Look-ups in named tables: a row name and a column name give one cell, copied from the table.

topuvo.tsv
	zani	dulodek	piram
besolo	51227	53062	91911
negi	46972	42683	34312
miropan	63918	34988	19127

zani of negi: 46972
dulodek of besolo: 53062
piram of besolo: 91911
dulodek of negi: 42683
dulodek of miropan: 34988
piram of miropan: 19127
zani of miropan: 63918
zani of besolo: 51227
piram of negi: 34312

mumuze
|  | nabarum | mun | boka | rofikaz | vomav | gini | rab | zap | sodo | supam |
|---|---|---|---|---|---|---|---|---|---|---|
| dinap | -855 | -6457 | -2336 | -4519 | 4454 | -616 | 195 | 903 | -3628 | -6716 |
| fura | 1900 | -128 | 3723 | -702 | -3202 | 1024 | -3835 | -240 | -166 | -990 |
| padupi | -1543 | -4654 | -2060 | -3168 | 6548 | -192 | 3845 | 3059 | -2061 | -4979 |
| sel | -8273 | -151 | -6750 | 407 | -8291 | -320 | -5797 | 460 | -825 | 187 |
| vinunuk | 5019 | -6447 | 4675 | -5473 | 4848 | 2182 | -366 | 2177 | -3126 | -6341 |

dinap, supam => -6716
padupi, boka => -2060
padupi, mun => -4654
sel, supam => 187
vinunuk, sodo => -3126
sel, boka => -6750
sel, rofikaz => 407
dinap, gini => -616
fura, sodo => -166
fura, mun => -128
fura, vomav => -3202
fura, supam => -990
vinunuk, nabarum => 5019
padupi, sodo => -2061
dinap, zap => 903
vinunuk, gini => 2182
fura, rofikaz => -702

lozate =
,metokev,pumodof,par,muzaze,ved,zolovep,fonir
vazipum,-10,-13,-14,-11,-10,-14,-13
momob,70,-35,90,-4,-78,-57,51
duna,-15,-17,-6,-14,2,-15,-8
nam,-10,-14,-14,-10,-10,-13,-12
dok,-9,-10,-3,-72,-48,68,3

What is the zolovep of vazipum in lozate?
-14
What is the pumodof of vazipum in lozate?
-13
What is the fonir of duna in lozate?
-8
What is the muzaze of nam in lozate?
-10
What is the muzaze of dok in lozate?
-72
What is the fonir of vazipum in lozate?
-13
What is the metokev of nam in lozate?
-10
What is the par of vazipum in lozate?
-14

zanen =
,nemumoz,laf
tad,1.723,8.225
veniz,-4.999,-7.183
fetinid,-5.627,-6.888
keni,1.154,7.707
nos,-9.753,-3.405

tad, nemumoz => 1.723
veniz, nemumoz => -4.999
nos, laf => -3.405
keni, nemumoz => 1.154
veniz, laf => -7.183
keni, laf => 7.707
fetinid, nemumoz => -5.627
nos, nemumoz => -9.753
tad, laf => 8.225
fetinid, laf => -6.888

zokopov
        pamat  motepel   defa  makovol    pip    mel  viduko  lumege  bimub
bori    -1.47    -2.51   2.61     4.94   1.85   1.23    1.03   -0.44   2.78
gete     2.22     5.49   3.76    -0.43  -3.14  -6.47    0.23    0.30   0.03
lim     -0.47    -2.39   1.21     4.14   3.70   3.40    1.31    0.62   2.91
tul      2.90     5.98   3.19    -1.05  -2.71  -5.31    0.48    0.98  -0.12
kitabi   2.20    -1.31  -0.71     1.55   7.15  -0.08   -0.89    1.38   3.67
gigin    0.09     4.33   5.36     1.65  -5.37  -5.37    1.19   -0.71  -0.19
sipi    -0.50    -2.37   1.30     4.17   3.56   3.32    1.32    0.58   2.91
kif      1.83     5.44   4.13    -0.06  -3.86  -5.90    0.61    0.22  -0.16
gib     -0.76    -3.41   1.35     4.54   4.63   0.27   -0.10   -0.33   3.70
nek      4.32     4.19   0.77    -1.81   2.87  -6.62   -1.66    1.38   1.76
dab      4.29     5.21   1.23    -2.07   1.25  -5.82   -0.84    1.58   1.01
monos    2.59    -0.80  -0.97     1.12   7.11   0.82   -0.56    1.87   3.42
dova    -2.28    -2.66   3.84     5.53   0.65  -2.56    0.08   -1.78   2.89

What is the bimub of kif in zokopov? -0.16
What is the defa of dab in zokopov? 1.23
What is the makovol of kif in zokopov? -0.06
What is the motepel of bori in zokopov? -2.51
What is the pip of kif in zokopov? -3.86
What is the pip of gete in zokopov? -3.14
What is the mel of dab in zokopov? -5.82
What is the mel of dova in zokopov? -2.56
What is the motepel of gete in zokopov? 5.49
What is the pip of monos in zokopov? 7.11
What is the pip of kitabi in zokopov? 7.15
What is the pamat of lim in zokopov? -0.47
What is the viduko of lim in zokopov? 1.31
Which row has the largest defa? gigin

